Here are some points, one per row:
"-6 58 62 -32 -25 -59 -55 -76 21 -4 -37 -52 127 13 16 -67 85 -19 17
 18 66 77 -5 -29 -18 -63 -59 -44 104 -24 55 12 32 76 8 -31 0 -12
 26 30 -20 27 43 -13 -33 -5 -37 44"
"-25 -25 -43 18 -21 4 25 17 13 21 -39 -12 15 -119 16
 -30 -92 34 -4 -6 11 -29 14 43 16 15 -7 26 -15 -11
 41 16 -16 0 28 2 -17 -5 43 -7 -55 23 10 -31 -60
 -5 -27 16"
"-7 -63 -16 -101 18 44 72 38 -7 -7 -59 -2 -112 -70 -85
 46 -42 35 10 -3 -1 4 -14 50 7 53 -78 6 59 42
 32 27 43 4 13 42 -4 -27 -19 56 39 -47 36 -26 -63
 -3 -29 -22"
"39 -13 72 -12 23 -58 -70 -31 3 2 32 34 -63 27 40 32 -97 -31 -10
 -28 79 -24 -18 33 17 -13 -46 -35 -10 -3 -9 6 -33 12 6 -21 -21 69
 28 -9 -67 16 31 -35 -5 -13 -10 -28"
"2 8 -23 -29 10 24 -43 -13 -1 8 -43 14 -95 69 -27 -33 -45 34 -86
 34 50 -19 21 7 5 -21 9 -59 -20 -35 -32 18 -14 38 -38 41 -21 56
 -4 14 22 12 3 20 15 -6 -10 30"
"49 -55 14 -59 35 43 85 95 18 20 41 1 18 -60 -30 -11 66 -9 4
 18 -84 4 -15 -33 13 60 21 -11 -42 22 13 -35 -23 -14 -56 -13 -21 -73
 -44 16 107 -62 -21 36 0 -22 5 -47"
"8 36 52 -127 -44 -36 51 85 50 33 -18 -29 60 24 20
 50 0 -116 41 14 79 34 16 47 13 51 10 8 -6 48
 47 -14 -39 60 -27 65 -30 -74 -19 30 -25 20 16 23 35
 53 19 55"
"-14 0 37 -119 -11 7 106 13 19 49 -35 -2 40 -87 21
 -30 -85 56 -9 38 -78 25 60 20 22 41 -22 59 -2 26
 -10 20 26 -9 -14 -6 -4 -72 -16 6 20 32 -25 15 -22
 5 8 -36"
"37 24 -11 -24 -20 0 -26 30 -8 -5 -23 37 55 -13 16 -16 9 0 -39
 11 -94 10 1 -11 -1 -15 34 13 44 34 8 6 22 -32 7 20 -5 -43
 -6 -28 15 95 -22 30 64 7 60 -18"
"-28 48 -7 -49 -28 -31 33 -42 25 -18 4 9 118 -26 36 -75 54 -8 -50
 2 41 33 -31 -21 -20 -12 -18 40 55 26 45 3 -29 -4 3 30 -7 45
 20 8 -40 -63 109 4 -19 -33 -6 31"
"-66 120 20 119 27 -46 -34 -22 -41 -108 -18 -40 64 -120 -20
 -84 -2 37 -82 -19 59 64 -31 -34 -19 -105 -41 116 9 -64
 127 34 25 -14 39 -16 83 127 68 122 -55 66 40 -65 -64
 -43 -64 8"
"8 9 -12 -9 55 61 77 32 -42 -36 12 28 -75 -69 -46
 0 -116 -14 -58 -7 10 -19 11 21 -5 15 13 17 -80 17
 -25 -5 -3 -2 17 -25 11 16 48 -9 -46 28 -11 5 -62
 7 -18 15"
"18 -24 -102 -13 34 -9 87 105 -34 -57 -66 -26 -91 -127 -36
 3 -43 0 -12 37 -59 -16 42 44 55 36 -40 104 7 -5
 114 8 14 64 -23 31 1 36 -5 -5 26 26 -8 -35 -12
 5 38 -20"
"3 -36 63 15 -60 60 52 13 14 5 15 -23 66 -79 14 67 18 -40 32
 57 -13 63 55 30 -40 54 49 -43 13 38 -24 12 -38 57 24 -42 -5 -72
 -37 -48 102 -96 -34 -1 16 10 46 -50"
"14 39 -3 -127 -45 7 -15 -77 40 -44 30 -24 65 63 15
 -1 127 -25 24 -33 -29 4 2 25 -47 0 35 -69 -23 -1
 13 -39 -7 25 -31 -13 -12 -84 -18 -14 99 -63 -18 36 50
 -13 -13 14"
"-37 -25 34 -48 -20 -12 -60 -24 19 -11 -67 17 -3 107 -19 21 -67 -38 19
 -3 32 -16 18 91 33 71 -22 12 -43 -41 31 -6 -33 -11 17 -15 -38 -16
 -5 -99 -34 21 4 -3 18 19 6 11"
"-14 0 -83 102 6 18 -95 47 -11 -8 44 21 9 122 -43
 35 100 71 -62 -7 -104 -33 -58 -25 -38 -37 67 -25 -34 -3
 -63 -68 49 -65 -24 43 29 -12 -5 6 20 -59 -113 60 39
 -9 -20 -57"
"-18 64 -12 75 55 -6 -72 -56 -30 20 75 28 -29 56 -11 33 -1 8 62
 -40 35 -60 6 -5 1 -13 10 -3 -23 -26 -88 1 -7 -10 4 -37 48 -9
 24 5 -98 59 41 -41 1 9 36 57"
"-27 10 7 62 74 28 -35 -1 -33 -31 -127 -46 -83 43 3
 -117 3 -27 -43 -33 87 -35 7 -33 -19 -60 -37 1 115 -54
 84 55 32 -59 30 -7 23 27 36 92 76 0 -17 -40 30
 35 41 49"
"35 -7 11 67 17 -61 -22 -11 -11 -10 -6 23 -127 115 15
 18 -76 -45 10 3 70 -41 -15 29 20 21 -13 6 26 64
 -33 -17 -31 -18 2 -25 2 92 -26 -19 -47 68 34 2 30
 38 78 24"
"25 -23 39 46 -28 22 -12 -26 -15 42 52 38 0 -60 14 30 52 19 31
 27 -47 -26 27 2 49 26 -26 -49 -53 0 -87 -18 -24 -85 54 -6 13 -19
 -73 -23 -50 -13 -18 8 15 21 23 -46"
"-23 15 -31 22 14 24 -32 7 -15 13 -48 -8 -42 105 15 5 104 6 -52
 -35 10 29 4 -21 -21 -13 21 34 -11 -22 -25 30 27 -17 -16 -10 8 16
 -17 -54 76 -12 49 -6 14 9 -5 -1"
"-57 -24 2 41 -14 8 -11 -14 9 -62 11 8 -3 25 -3 15 20 85 -41
 -9 42 -19 -29 -39 -5 21 29 12 84 -38 -46 53 14 18 5 -13 3 116
 26 -65 -33 19 32 -24 27 -2 -15 31"
"45 -21 5 -2 -54 13 55 47 28 26 44 -24 -7 54 -18 14 1 56 92
 8 -32 -30 19 -8 10 12 62 35 -31 -10 -51 -14 -11 -48 17 44 -17 -90
 -23 -47 104 -54 -22 54 68 -9 7 -32"
"5 32 10 34 -21 -33 9 -6 -30 16 20 -21 19 -9 18 -17 49 -31 -10
 11 61 9 -13 7 -7 -69 1 -29 44 -13 75 1 -7 35 -16 14 24 33
 31 12 -10 -59 38 -3 3 17 -10 -7"
"9 -68 -6 -16 15 -46 -95 -101 -65 75 -34 26 -88 119 36
 -9 -110 -94 28 -19 38 -80 19 58 24 37 -10 -21 -69 29
 -61 2 -27 -20 22 22 15 31 -9 -73 -44 -65 -5 3 -23
 50 5 -46"
"-32 6 -40 6 22 1 -6 6 -5 31 -34 16 -51 -42 3 -22 -60 0 42
 6 14 -21 -15 29 20 14 13 29 -10 20 -5 -9 10 23 20 -7 -22 -28
 7 34 -63 -39 -65 -5 -9 -33 -5 46"
"75 -89 16 -7 -19 125 41 53 58 17 107 1 1 61 1
 76 85 77 17 13 -127 11 -63 -79 15 -8 43 -40 -93 -39
 -30 -71 27 -31 5 56 1 -103 -47 11 119 -6 -127 28 -21
 -60 -44 -39"
"6 -30 -127 94 76 -41 -67 -34 -46 11 18 72 -127 15 27
 64 -127 56 86 -35 42 -48 8 19 28 -2 -24 -34 -61 -21
 -111 -12 9 -70 25 -18 -15 78 -19 -18 -68 96 17 -45 -95
 -22 30 -20"
"15 -24 20 53 -6 -33 -29 -2 51 -6 61 -21 127 -21 8 17 92 -24 24
 -12 -4 49 -11 -68 -61 -38 26 -21 23 16 -9 17 33 67 1 -21 -22 -44
 -11 -16 102 -15 -12 58 32 -9 -9 28"
"-14 34 47 -10 -83 -7 42 -46 2 9 109 -71 127 13 11
 -68 106 -22 1 10 40 67 -33 -27 -67 -82 -10 -5 74 11
 32 -5 -4 41 -16 -63 24 19 72 92 -100 -123 20 -40 8
 32 -69 50"
"-6 22 58 10 -36 22 56 29 20 21 22 -6 -43 -25 -20
 61 54 -16 -1 10 -127 18 30 -44 -16 21 -1 9 -16 33
 -31 -30 -1 6 -30 -12 1 -42 -13 -5 -4 6 1 26 -1
 3 -11 -15"
"-17 3 -28 50 53 -31 -10 -35 2 -13 -41 34 37 -88 15 -5 -18 -14 20
 -27 -44 17 -7 -80 36 3 10 -42 -17 -17 18 23 -14 -20 -58 -5 -26 29
 -11 5 -67 127 42 5 23 -32 2 -25"
These points spread out most along one direction. Take the direction at right angles to it along which they spread out most. Then take the direction at right angles to both along which they spread out most. Go by this last direction. How far along it is each point below, from 0 to 99? 50 is the average, and the first point above lies past it. One standard deviation of the points above along it is 16.
"18 -24 -102 -13 34 -9 87 105 -34 -57 -66 -26 -91 -127 -36
 3 -43 0 -12 37 -59 -16 42 44 55 36 -40 104 7 -5
 114 8 14 64 -23 31 1 36 -5 -5 26 26 -8 -35 -12
 5 38 -20" 9
"-18 64 -12 75 55 -6 -72 -56 -30 20 75 28 -29 56 -11 33 -1 8 62
 -40 35 -60 6 -5 1 -13 10 -3 -23 -26 -88 1 -7 -10 4 -37 48 -9
 24 5 -98 59 41 -41 1 9 36 57" 73
"-37 -25 34 -48 -20 -12 -60 -24 19 -11 -67 17 -3 107 -19 21 -67 -38 19
 -3 32 -16 18 91 33 71 -22 12 -43 -41 31 -6 -33 -11 17 -15 -38 -16
 -5 -99 -34 21 4 -3 18 19 6 11" 52
"-7 -63 -16 -101 18 44 72 38 -7 -7 -59 -2 -112 -70 -85
 46 -42 35 10 -3 -1 4 -14 50 7 53 -78 6 59 42
 32 27 43 4 13 42 -4 -27 -19 56 39 -47 36 -26 -63
 -3 -29 -22" 19
"3 -36 63 15 -60 60 52 13 14 5 15 -23 66 -79 14 67 18 -40 32
 57 -13 63 55 30 -40 54 49 -43 13 38 -24 12 -38 57 24 -42 -5 -72
 -37 -48 102 -96 -34 -1 16 10 46 -50" 41
"-17 3 -28 50 53 -31 -10 -35 2 -13 -41 34 37 -88 15 -5 -18 -14 20
 -27 -44 17 -7 -80 36 3 10 -42 -17 -17 18 23 -14 -20 -58 -5 -26 29
 -11 5 -67 127 42 5 23 -32 2 -25" 46
"15 -24 20 53 -6 -33 -29 -2 51 -6 61 -21 127 -21 8 17 92 -24 24
 -12 -4 49 -11 -68 -61 -38 26 -21 23 16 -9 17 33 67 1 -21 -22 -44
 -11 -16 102 -15 -12 58 32 -9 -9 28" 64
"-6 22 58 10 -36 22 56 29 20 21 22 -6 -43 -25 -20
 61 54 -16 -1 10 -127 18 30 -44 -16 21 -1 9 -16 33
 -31 -30 -1 6 -30 -12 1 -42 -13 -5 -4 6 1 26 -1
 3 -11 -15" 45
"8 9 -12 -9 55 61 77 32 -42 -36 12 28 -75 -69 -46
 0 -116 -14 -58 -7 10 -19 11 21 -5 15 13 17 -80 17
 -25 -5 -3 -2 17 -25 11 16 48 -9 -46 28 -11 5 -62
 7 -18 15" 31
"-14 0 37 -119 -11 7 106 13 19 49 -35 -2 40 -87 21
 -30 -85 56 -9 38 -78 25 60 20 22 41 -22 59 -2 26
 -10 20 26 -9 -14 -6 -4 -72 -16 6 20 32 -25 15 -22
 5 8 -36" 19
"-32 6 -40 6 22 1 -6 6 -5 31 -34 16 -51 -42 3 -22 -60 0 42
 6 14 -21 -15 29 20 14 13 29 -10 20 -5 -9 10 23 20 -7 -22 -28
 7 34 -63 -39 -65 -5 -9 -33 -5 46" 41
